50 stands for zero in the data rows.
Each row in the table below has a label, given by one hidden rule.
52,42,50,28,26,62,48,39,45,66,57,49,57,45,54,41,51,54,57,65,99,50,55,49,54,37,51,29,97,49,54,50,54,48,53,39,50,44,49,58,46,8,70,38,43,55,44,44 2
22,33,55,45,53,43,34,46,58,54,60,31,49,31,33,35,57,25,46,47,46,53,48,55,54,49,53,41,63,58,42,48,58,49,56,34,64,47,64,41,43,47,78,29,38,53,58,24 2
36,23,62,40,14,48,41,51,62,58,60,35,44,48,39,29,44,57,68,56,78,39,20,44,47,47,61,47,69,68,43,33,63,59,53,38,65,44,68,54,44,53,76,16,67,54,43,51 1
23,31,43,49,49,82,45,56,22,95,32,61,55,56,76,31,69,64,28,59,37,37,31,71,43,50,59,33,44,28,64,49,38,50,46,52,51,79,65,59,55,57,33,36,32,41,65,46 3
27,58,52,81,70,52,55,67,32,64,47,61,60,54,73,73,57,70,35,47,17,48,45,56,55,48,48,67,37,41,46,50,41,53,42,59,25,52,52,58,63,29,29,68,26,34,53,51 2
97,65,37,95,99,49,58,65,43,57,39,52,41,61,44,62,56,18,40,43,21,56,82,39,48,60,35,61,26,50,45,75,40,49,42,60,32,47,36,49,57,91,15,79,54,53,47,65 2
76,75,52,36,35,55,52,45,75,21,50,53,57,56,43,69,32,27,52,33,49,63,39,40,63,59,42,49,29,31,49,66,43,45,46,43,54,45,31,44,46,78,49,39,69,44,52,41 0
21,47,61,48,53,41,54,40,60,22,45,47,51,40,32,48,43,49,62,49,28,64,59,42,64,61,51,69,67,68,44,56,54,42,44,47,48,41,53,34,53,57,35,57,63,45,54,99 2
49,59,48,79,23,62,53,51,46,60,46,63,56,67,49,46,59,38,53,53,85,41,54,54,53,48,71,57,47,46,55,54,36,58,56,53,40,54,69,59,57,50,47,16,51,37,35,51 2
53,46,42,28,48,56,54,51,36,63,58,66,49,56,48,42,47,62,48,57,67,50,45,42,58,54,58,47,33,44,65,53,35,50,47,47,54,55,59,43,52,66,58,16,44,42,45,27 2
56,41,41,78,89,67,59,44,42,50,55,50,67,63,62,61,56,46,29,52,66,56,60,68,39,51,48,56,17,24,49,59,15,54,36,79,36,47,43,58,53,29,45,74,51,50,20,52 3
65,61,32,66,49,54,58,51,40,36,43,49,59,51,43,56,55,55,23,48,28,55,59,56,47,55,40,57,54,16,57,65,41,55,48,69,43,53,38,55,58,99,1,67,49,44,60,54 2
76,83,45,84,59,61,67,55,34,15,35,60,51,46,70,74,62,41,13,41,1,62,85,54,49,53,32,88,20,44,37,77,36,40,42,78,41,48,26,47,59,69,19,95,23,44,63,46 2
30,40,61,18,45,18,44,31,77,0,56,42,33,37,17,45,40,29,74,35,42,58,52,48,69,62,47,58,70,92,34,29,58,55,51,33,63,25,18,39,42,51,87,39,84,69,68,94 1
61,39,50,49,42,58,46,58,36,64,54,54,36,57,46,50,50,64,38,41,45,55,34,55,49,53,55,44,46,45,49,62,52,55,54,41,42,61,65,49,43,43,54,47,53,47,50,49 2
39,61,45,63,78,58,54,49,26,33,52,59,66,52,70,50,52,57,44,44,49,47,52,59,54,47,51,52,49,59,48,44,49,46,53,52,47,53,73,53,50,59,48,48,20,39,50,24 1
17,48,47,52,39,60,46,51,33,73,59,45,62,70,67,47,40,56,49,58,46,37,33,62,46,40,56,47,75,43,48,48,42,47,48,48,61,56,66,55,56,61,49,29,51,37,43,29 2
13,39,37,30,66,53,37,49,59,45,45,52,83,48,37,46,58,48,52,63,71,47,5,56,45,43,65,31,87,52,50,57,59,65,63,46,66,63,62,55,52,32,78,33,60,51,58,25 2
70,83,44,56,85,42,68,70,26,63,44,63,63,74,67,56,65,69,39,51,32,55,63,67,37,48,53,59,24,33,51,60,38,52,44,70,33,55,46,47,55,97,21,74,34,38,57,30 2
30,45,61,27,25,63,53,46,79,36,52,48,59,44,40,46,53,58,69,50,90,51,69,51,54,44,50,44,64,59,41,50,52,45,54,32,61,42,50,57,53,34,64,13,68,66,72,61 3
33,48,41,57,39,56,54,68,40,60,60,54,57,58,72,40,61,70,47,58,43,52,47,57,38,47,62,44,49,41,71,55,47,62,51,55,41,59,64,60,53,39,71,67,46,45,36,57 3
74,64,54,42,56,33,44,37,66,4,41,36,27,31,49,42,54,26,57,40,52,70,93,41,61,55,41,41,41,53,34,46,50,41,40,39,63,39,45,40,52,80,62,78,80,56,57,98 1
15,28,64,25,40,56,48,50,45,71,59,52,41,55,57,39,47,36,57,53,75,37,11,37,41,47,63,37,77,70,60,45,65,51,52,49,50,55,55,47,48,0,59,19,47,48,33,30 2
26,32,72,0,22,41,39,31,73,44,59,24,28,31,40,27,34,25,75,47,39,59,36,27,81,53,36,47,52,79,25,38,77,44,52,33,68,29,37,35,41,41,73,38,66,65,64,82 1
68,45,52,63,60,34,54,40,61,49,61,45,45,60,41,51,46,57,60,49,46,45,54,60,48,57,37,52,46,22,46,48,58,51,54,47,45,50,50,46,44,66,42,65,40,49,44,18 2
28,37,54,18,27,51,47,42,80,18,56,28,34,43,26,33,44,27,76,39,84,47,49,33,58,56,44,48,59,69,30,48,64,36,44,58,58,41,24,37,47,63,78,81,86,63,62,99 1
48,56,50,37,37,54,41,54,50,41,57,64,51,48,55,32,54,74,61,59,79,39,18,42,42,36,54,47,37,52,56,39,48,55,54,54,39,67,65,55,48,37,52,32,78,55,40,29 1
64,66,46,31,60,48,46,42,49,28,46,45,40,40,48,41,48,45,55,41,26,55,70,55,52,59,43,53,30,63,46,40,48,45,47,39,45,30,27,46,57,53,37,60,64,61,74,52 2
54,56,45,73,63,64,63,69,34,76,34,68,63,74,68,65,64,65,37,63,20,51,42,57,37,51,51,74,56,21,56,67,44,44,43,63,32,58,45,55,62,76,29,56,7,41,26,28 2
46,45,54,39,49,30,44,40,58,20,46,38,37,48,36,47,47,32,69,50,68,46,70,36,63,56,46,54,80,51,36,54,51,38,55,56,63,32,43,55,41,51,53,55,42,53,67,78 2
46,62,43,64,27,52,51,55,45,66,53,64,64,63,71,50,62,90,40,64,56,53,24,53,31,40,61,41,73,10,67,62,32,58,54,53,35,58,75,55,59,37,24,46,22,39,22,17 2
30,47,48,65,49,62,53,60,45,68,44,76,49,68,56,66,51,63,64,60,71,41,31,52,29,44,50,51,59,35,57,44,52,57,52,67,57,64,71,65,53,62,51,35,33,38,43,0 3
56,55,50,43,51,59,42,61,46,56,38,47,59,47,47,62,59,18,46,47,58,66,68,54,57,52,48,54,38,50,45,52,53,51,57,54,35,39,51,50,48,57,40,52,63,49,54,28 1
62,75,43,73,72,40,59,65,19,74,47,64,70,57,77,61,61,68,35,51,30,48,55,65,33,46,51,44,20,35,59,54,44,48,48,62,44,59,46,57,57,63,42,46,29,43,31,28 2
84,57,56,54,64,58,52,47,87,33,44,41,43,41,29,51,55,31,49,43,61,49,33,47,49,52,45,50,39,46,48,64,51,42,47,54,44,31,46,48,54,51,60,31,53,57,80,65 2
30,33,65,31,43,24,45,31,71,39,75,32,26,36,30,26,35,38,43,46,99,55,38,39,50,46,48,53,69,86,32,29,88,49,57,29,76,31,52,40,42,37,70,37,73,62,61,99 1
47,48,50,42,30,47,43,50,44,69,33,47,62,49,48,45,38,39,71,40,26,64,75,42,44,55,41,58,41,64,62,75,44,55,38,53,43,40,59,45,47,54,53,55,32,48,61,75 1
52,45,55,43,22,50,47,51,69,46,52,52,46,58,43,56,51,86,57,57,58,44,39,62,44,47,51,26,48,41,51,46,52,51,52,45,39,44,71,54,49,20,46,34,42,55,46,23 2
67,36,46,29,47,45,50,26,61,55,45,43,40,31,32,39,37,3,73,37,44,51,45,29,55,52,45,52,58,60,22,35,63,46,57,39,43,37,49,40,47,47,53,47,57,57,70,44 1
49,55,54,68,61,57,52,59,52,55,47,65,50,51,58,62,44,43,46,50,47,50,55,48,48,56,61,50,61,38,59,45,58,53,53,45,41,57,57,50,47,64,47,35,49,43,46,0 0
58,58,59,36,34,36,55,40,70,46,41,55,55,33,43,37,46,33,60,46,72,47,57,41,49,52,49,40,37,65,60,61,52,52,44,60,59,36,43,45,44,69,23,59,65,53,59,79 1
83,77,20,83,86,57,77,65,35,34,23,67,65,57,74,62,67,75,1,48,0,60,88,64,46,54,42,81,13,37,61,78,9,34,38,70,21,56,25,50,58,92,25,96,19,39,39,38 2
47,56,43,24,49,76,59,71,16,65,47,58,53,52,52,48,59,55,46,39,59,48,58,56,42,50,54,64,49,28,46,60,52,48,49,63,48,47,39,49,50,50,13,66,46,58,38,26 1
17,35,47,23,73,50,40,59,24,79,48,51,62,71,54,51,56,84,43,65,44,50,20,53,41,46,79,44,74,31,63,53,43,56,64,50,68,63,69,63,48,22,62,21,58,46,50,8 2
15,35,59,23,16,71,48,58,43,65,56,56,61,53,33,45,44,52,51,63,51,40,47,36,47,40,58,39,69,32,43,36,47,56,58,43,51,62,53,42,47,41,66,11,48,51,35,63 1
46,52,57,50,67,68,43,61,16,82,52,54,75,65,55,52,48,73,50,56,56,45,27,71,43,42,62,49,45,26,51,49,42,57,54,67,30,63,79,59,53,42,54,38,26,48,34,36 3
90,82,54,56,99,47,67,54,71,37,27,54,34,28,37,74,49,63,38,45,9,64,79,36,72,61,33,57,15,65,30,78,60,32,33,60,45,51,19,50,48,71,20,94,34,54,65,92 1
38,33,44,37,17,56,40,58,41,61,64,46,67,58,49,59,56,66,65,55,55,39,26,63,27,43,58,44,71,27,65,32,61,58,54,56,45,50,54,56,46,12,53,28,47,39,34,49 2
0,24,62,20,45,64,34,41,66,21,59,45,47,48,45,32,40,27,81,59,83,53,23,42,55,47,57,50,69,63,40,31,71,60,54,31,62,37,60,48,48,44,81,24,68,57,62,89 1
90,67,47,50,59,42,54,44,64,52,48,35,44,43,43,60,60,54,46,46,57,48,96,43,57,51,58,75,36,55,40,49,59,44,41,55,45,44,53,38,52,58,49,41,41,53,55,52 1
89,45,35,64,89,55,69,46,44,65,38,70,54,36,81,52,48,44,43,52,30,52,50,56,37,48,39,64,43,31,40,44,38,45,57,74,17,60,72,53,61,69,44,62,34,47,48,70 3
21,40,55,36,14,37,42,33,57,38,59,28,58,41,47,37,43,30,71,57,82,41,27,41,63,46,50,38,82,56,50,27,58,65,58,49,70,44,55,40,41,26,89,17,66,64,73,78 1
34,42,47,29,46,32,47,40,58,63,46,44,51,50,39,43,38,37,71,51,43,43,66,53,55,61,50,40,42,68,35,33,63,52,47,39,57,54,49,45,50,46,73,49,62,62,53,58 1
62,40,72,20,37,21,50,48,67,38,50,19,45,38,27,29,44,42,74,51,55,43,36,32,55,59,49,49,78,40,31,31,61,53,52,25,77,38,51,42,36,28,99,47,79,55,73,99 1
79,37,52,36,37,46,31,39,62,0,53,37,37,34,26,38,45,26,60,46,81,47,51,33,68,47,37,55,57,74,30,30,70,42,47,27,65,47,39,47,40,48,43,46,62,59,67,58 1
88,56,57,34,73,36,45,38,67,0,56,40,19,36,46,52,43,12,57,47,19,57,35,48,67,56,42,53,55,94,28,53,41,43,41,43,59,37,9,44,43,72,42,46,37,58,70,78 0
80,58,45,67,68,49,62,52,54,41,44,43,36,49,41,74,47,36,37,42,16,53,80,49,55,52,49,66,29,50,45,59,41,48,35,55,46,41,31,44,57,78,34,78,64,50,44,45 2
Which label does each new row get?
56,36,50,59,49,71,51,48,39,59,57,70,50,51,59,50,57,65,30,50,37,44,50,58,35,45,66,53,85,34,50,50,37,55,54,49,65,57,84,44,46,29,51,24,52,45,48,26 >> 2
26,43,59,38,42,59,46,40,44,35,57,30,34,39,37,47,40,55,60,51,56,47,44,44,58,51,49,33,60,57,52,36,62,60,51,40,59,38,40,55,48,34,89,31,62,60,60,73 >> 1
30,41,68,37,23,44,39,30,63,18,48,43,49,36,29,58,34,31,53,44,54,53,48,48,51,49,53,44,45,71,34,26,64,41,50,61,72,32,33,43,41,68,64,51,48,58,67,64 >> 1
13,44,45,22,52,54,45,61,29,49,53,66,45,52,49,68,57,48,67,56,77,42,41,51,44,50,52,50,55,36,60,43,47,60,59,47,50,69,73,61,58,36,65,36,34,54,37,53 >> 3
29,37,47,6,25,69,47,43,28,85,66,54,59,63,50,34,52,87,55,65,71,41,24,58,42,30,66,21,92,36,58,46,54,60,61,33,48,70,46,53,61,33,83,52,33,38,34,36 >> 3
46,37,57,8,48,48,36,59,66,76,55,41,37,46,46,36,43,45,65,40,82,47,43,49,51,38,60,54,89,66,35,49,47,50,64,50,67,37,49,41,50,13,61,19,63,64,59,54 >> 1
41,57,51,22,27,56,42,49,46,90,62,54,80,51,65,54,51,68,47,52,36,40,38,50,39,44,53,41,84,40,64,47,54,52,51,62,56,57,78,59,49,26,49,47,28,42,38,41 >> 1
28,42,54,35,49,52,51,47,48,77,53,53,58,54,41,26,56,60,69,52,61,47,34,35,40,43,58,31,58,63,40,46,53,61,44,47,56,67,68,62,44,14,86,29,71,57,36,28 >> 2
27,42,59,54,32,56,61,51,44,66,36,44,59,59,65,44,53,67,59,52,46,47,33,49,36,55,56,46,45,61,41,48,35,52,57,43,44,57,51,53,54,40,43,77,39,51,37,24 >> 3
51,42,46,47,56,51,48,48,44,59,37,49,39,48,50,74,54,31,56,55,51,41,74,53,49,53,59,61,60,77,55,63,47,50,51,46,38,46,43,47,53,46,23,69,62,46,65,46 >> 3
52,35,72,7,28,26,49,19,64,37,55,43,40,39,29,31,39,21,72,46,82,56,46,48,67,49,53,32,65,74,48,21,74,49,54,36,65,30,41,45,40,21,68,47,66,55,76,64 >> 1
16,39,56,66,70,75,55,51,32,95,65,60,76,66,48,38,49,71,47,64,40,40,26,48,38,38,57,39,66,29,70,48,45,56,54,43,61,61,71,54,57,13,62,20,24,44,45,34 >> 3
83,73,48,89,77,40,63,67,53,55,30,60,56,57,53,79,58,30,44,49,9,57,95,59,46,55,34,67,6,31,55,73,26,40,40,67,32,46,22,49,62,72,7,99,30,42,48,34 >> 2
81,69,38,99,75,50,65,70,19,28,24,58,53,57,70,84,69,61,8,42,27,59,85,54,44,47,48,60,17,25,68,73,10,51,38,72,8,68,28,59,64,96,27,64,0,44,27,24 >> 2
47,41,48,36,33,55,45,52,20,42,54,47,49,67,54,57,46,59,43,54,47,35,52,50,34,41,63,42,53,42,59,29,36,52,54,52,53,51,59,42,51,47,62,46,54,47,44,46 >> 2
65,58,46,54,56,53,52,46,64,47,46,51,30,50,32,53,57,58,43,42,29,58,60,58,53,57,40,71,31,50,47,72,60,42,55,55,29,50,44,54,50,80,42,86,62,60,61,51 >> 1
36,17,62,7,19,3,43,36,99,32,65,31,26,33,31,24,38,36,80,42,90,51,36,37,67,56,39,39,62,65,35,41,61,54,54,32,73,31,46,36,35,36,83,23,80,67,75,84 >> 1
57,33,48,49,28,55,37,43,34,41,59,54,64,53,44,33,52,75,60,63,79,43,21,53,42,48,47,46,67,43,50,43,42,53,59,40,44,56,66,57,48,26,49,33,44,42,23,24 >> 2
51,47,57,57,66,29,48,34,80,46,55,38,37,40,49,47,37,34,56,45,28,53,81,45,69,53,39,64,39,57,45,55,53,49,49,42,52,37,47,45,42,62,66,65,69,65,63,71 >> 1
53,55,54,49,50,27,51,40,72,10,43,43,34,53,40,45,52,12,47,39,50,52,58,39,57,68,38,57,47,84,38,50,54,40,47,42,54,55,55,52,46,57,54,83,37,54,52,56 >> 1
47,37,62,22,32,26,48,43,67,31,61,24,22,37,25,55,35,1,62,42,74,57,56,36,63,55,40,52,77,78,24,38,74,53,55,41,64,39,30,44,41,33,67,20,68,54,82,99 >> 1
25,56,56,38,27,57,50,52,26,51,61,44,58,55,63,40,55,51,55,55,79,49,21,50,32,43,57,39,85,62,61,47,58,49,58,54,58,60,85,61,47,42,61,35,55,43,40,18 >> 1
2,58,39,49,52,49,47,58,20,67,62,69,70,53,51,46,53,65,65,44,62,49,45,56,41,40,56,59,38,37,60,62,54,54,48,38,54,65,62,62,50,51,53,38,39,46,57,51 >> 1
Which column or columns does the hidden rule look at? Columns are counted from 0, in order:
1 16 40
